Each named move below is a turn or a mirror, shown by a few rows before and after it. Which moves, in which order, take the first row of each later pair to the second? The first pair is answered.
move pone:
[ 29  19  -5  20  12 -15 -13  16  -1   2]  ->  [ 12  18  -5  18   9 -16  -7  21  15 -15]
[ 13 -12   3  -2  -1  20  12 -27 -34  39]  ->  [-31 -18   1  -5 -14  15  37  -3  27 -27]
[ -6 -11   2  -6  -3  11  11  14   8 -27]  ->  [ 19  -6   3  -2   6  14  -1   2 -26   9]
move Rep:
[  0   8  -8  23  28 -12  -9  14   5   6]  ->  [-15  15  -4  20  22 -17  -8  -2  15   5]
[-19  -1   2  10   2 -16  -9  11  28  24]  ->  [-24  10   5  -6  -4  -7   7 -14  35 -16]
[ 17   4 -10  -1 -14  56   7  21 -28 -10]  ->  [  1  -9 -11   8  -8  35 -12  27 -17  54]
move dul:
[-22 -16   5  -4 -11   2   9  13  24 -13]  ->  [-16 -18   1   3  -5  -7   2  23  24   2]
[-49 -37 -10 -11 -21   4  12  -2  62 -54]  ->  [-39 -32 -17  11  -2 -17  -6  34  73 -33]
[ -4  19   3  -6 -13  15  12  -4   6 -32]  ->  [  2  20   3   3   0   5   4  18  13 -30]
[  2  46 -16  42  59 -54   2  -6  32   9]  ->  [  7  37 -13  35  54 -54  -5 -27  11  46]
move Tigom:
[ 17  21 -11   7  19  -3   3  17  -2 -37]  ->  [ 13   6 -12  11  11  -4  -2  39   7 -28]
[ -3 -15   8  -4 -13  13   5   2 -18   9]  ->  [  0  -8  11  -6 -11  16   8 -10 -23   6]
[  1  -6 -24 -10   1 -14  16   2 -35  39]  ->  [-15   2 -21 -22  -3  -7  39 -25 -23  -3]
[ 14  -9  21 -14  -9   8  13 -17  -7 -19]  ->  [  6 -27  20  -9 -16   7   4  12   6  -5]
Then:
(2 to 3 moves a pair)
[ 27  16   3  -1   5  39  20  -5  -1 -55]  ->  [ 47  -8   1  12   7  31 -10  22 -29  24]
Rep, dul
[ 43   4   6 -13  27   5  18 -23 -42   4]  ->  [ 48 -13   7  -8  19  12  11  19 -40  -4]
Tigom, Rep, Tigom
[-12   5  -5  10   3  -5   0  34  19 -52]  ->  [-18  14   0  19  19 -35 -19  -5  25  31]
dul, pone, Rep
[-24  -1  -1  27   5 -21 -10  17  51  26]  ->  [-15  25   2  28  19 -27  -4 -21  37  26]
Tigom, pone, dul
[ -7 -22  -2   4  -6 -19  -7  40  30   4]  ->  [ 14  23   3   3  16 -27  -6 -33   2  22]
Tigom, Rep
[-15 -34  31   1 -14  20  12 -27   3  40]  ->  [-25 -25  27  -1 -17  25  29 -14  25 -20]
dul, dul
[  5  -2 -23 -21  10  19  24 -16   0 -41]  ->  [ -6 -34 -24 -26  -5  22  15  10   8 -26]
pone, Tigom
[-12 -20   6  -9  -3  -1 -20  13   0  39]  ->  [ 22  10   1 -13  10  13 -12 -15 -35   9]
Tigom, Rep, Rep
[-24 -29   3 -29 -26   6   3 -53  -3  35]  ->  [-45 -24  -1 -26 -30   5  19 -26  36 -23]
pone, dul
[ 21 -19   7   8 -18   8 -26  41 -45  52]  ->  [ -6  26  16 -24 -21  18  24 -53 -33 -36]
Rep, Tigom, Rep
[ 14   1   7  -5  -5   8  -2 -29 -28   5]  ->  [ 15 -11   0   7  -1  10  -5  28 -13 -23]
pone, Rep, dul
[ -8 -37 -14  -3 -24  23 -13  39  -3  31]  ->  [-28   9 -15  -6 -13   9  16   8  38 -49]
pone, Tigom, pone
[ 13 -12  -4  16   0  17  -1   9 -31 -42]  ->  [  7 -15  -5  19  -4  14  -2  18 -17 -46]
Tigom, Tigom, pone
[ -4   7   2   4  -1  -5   6 -36 -13   5]  ->  [ 18   3   0  10  -2   2  -4  -4 -34   6]
Rep, Rep
[ 27 -42  -7 -22 -24  38 -12  18 -26 -30]  ->  [ 30 -39 -10  -3 -11  22 -29  51 -17 -15]
dul, dul, dul
[ 20   5  10  16   4  -3 -16  41  -8  21]  ->  [-22  -7  15 -15 -24   9  19   7  23 -30]
dul, dul, pone
[ 10  15   1   8  22  -8 -16 -20 -28  23]  ->  [  9  22   1  -2  20  -3  -4 -34 -25  -7]
Rep, Rep
[ -4 -18   0  15  -3  -1 -11  29   7  32]  ->  [-19  -8  -4  16   2  -9  -4  32  28  10]
Tigom, pone, Tigom
[ 18  25  -1  16  27   2 -13  15 -32  24]  ->  [-34  16  -1   1   4   3  15  15  22 -43]
dul, pone
[ -2   4   2   8   7 -13  -8  21   9   7]  ->  [ -7  -4   2  -9  -8   2   4 -19 -10  12]
dul, dul, dul
[-29 -19  -5  -4 -15   7   5  -9  14  10]  ->  [-16  -9 -10  13  -2   1   0  29  17 -15]
Rep, dul, dul
[ -1   8  -1 -18   3  11   8 -47 -21  15]  ->  [-17   6  -3 -20  -6  21  19 -15   5 -41]
Rep, pone
[-34 -14   1  11  -3 -20  19  25  37   4]  ->  [  6  16   5  17  24 -22   6 -23  -9  42]
dul, Tigom
[ -8  -1 -30  -7 -15  14  14  23 -28 -25]  ->  [-17 -11 -31   4 -13   3   0  42  -8   4]
Rep, pone
[ 26  10   2 -22  15  15  -7 -20 -46  21]  ->  [  9 -14  -5  -1  13   4 -24  55  -6  17]
Tigom, dul, Tigom
[ 19  34   4  -3   6  -2   2 -28 -16 -12]  ->  [ 13  -6   5   1 -11   6 -17   2 -22  43]
Tigom, Tigom, dul
[  8  25  15 -18  -7   3  20 -53 -13 -13]  ->  [ -9 -16   5   6 -15 -14  -5  52  33   3]
pone, dul, Tigom
[-21  16   1 -23 -13   6  -4  13  33 -20]  ->  [ -5  25   8 -34 -15  16  -1 -24   1 -18]
pone, Tigom
[ 35  16 -11  28  33  11  -4  25   1 -16]  ->  [ 20   4 -13  25  23  13  -1  43  17 -28]
Tigom, Tigom
[ -8  20  11   8   0  -4   2 -31  21 -16]  ->  [-12   2   8  24   0 -11 -12  13  35   4]
dul, Tigom
[ 1  8  5 14 18  6 -4 34 -6 13]  ->  [  8  16   8   7  18  15  -1  10 -28  20]
Tigom, Tigom, pone
[ -7  12  -7  30  18 -42   2  -3  20  11]  ->  [-23   8  -6   9   0 -29  20 -34  20 -10]
pone, dul, Tigom
[-20 -20   3 -40 -27   3  18 -63 -14  15]  ->  [ -1 -19  -3 -43 -32  28  28 -28 -27 -42]
Rep, pone
[  0  10  -7  16  -1 -14   0  35  21   1]  ->  [  0  21   0  -8 -10  -2  17 -37   0   2]
dul, dul, Tigom
[ 23  32 -11  21  27   3  -3  14 -22 -18]  ->  [-12  22 -10  12  14   1   9  19  14 -49]
dul, dul, pone
[-14  -6   4   9  10 -15 -20  45  20  -8]  ->  [ -9 -19  11 -24  -7   6 -15 -19 -18  35]
dul, dul, dul
[-13   9  -7  15   6 -24  -4  27  52  -6]  ->  [ 20  39  -4  20  30 -30 -10  -5  20  13]
Rep, dul, Tigom
[ 16  -1  -1  -9  18  31  17  26  18 -48]  ->  [ 34 -23  -1  -2  17  29  -4  47  -7  13]
pone, Tigom, Rep
[ 33 -10  -5   8  -2  10 -17  49 -23  19]  ->  [ 37  34   0  -1  10  13   8  -6 -25 -36]
Tigom, dul
[-30   6  -2 -16  -8 -11  17 -31  24   2]  ->  [  0  26  -2 -14   4  -2  20 -42  -8  -6]
Tigom, Tigom, Rep
[-11  24   6  -3  25 -10  -5 -45 -17  44]  ->  [-38  21   9 -20  11  -2  21 -49  10 -15]
dul, pone
[-38 -43   6 -27 -14  14  11 -22  15  67]  ->  [-43 -16   3 -31 -14  29  46  -8  39 -46]
Rep, dul
[ -2 -24   4 -14 -40  22  11  19   7 -43]  ->  [ -6 -31   3  13 -23  -7 -16  57  27   1]
dul, Rep
[  2   6   9  -7 -14  -6 -11 -37  -2  27]  ->  [-15 -16   6 -19 -36  11   3  -4  16 -18]
dul, Tigom, Rep
[-37 -10  16 -15  -8  -6   4 -64   9  47]  ->  [  2  -2   6 -26 -19  47  27 -20 -27 -61]
dul, Rep
[-33   9  -3   5  18 -17   8  -4  38  11]  ->  [ -8 -20  -6   9  10  -4 -10  25   5  45]
Rep, Tigom, dul
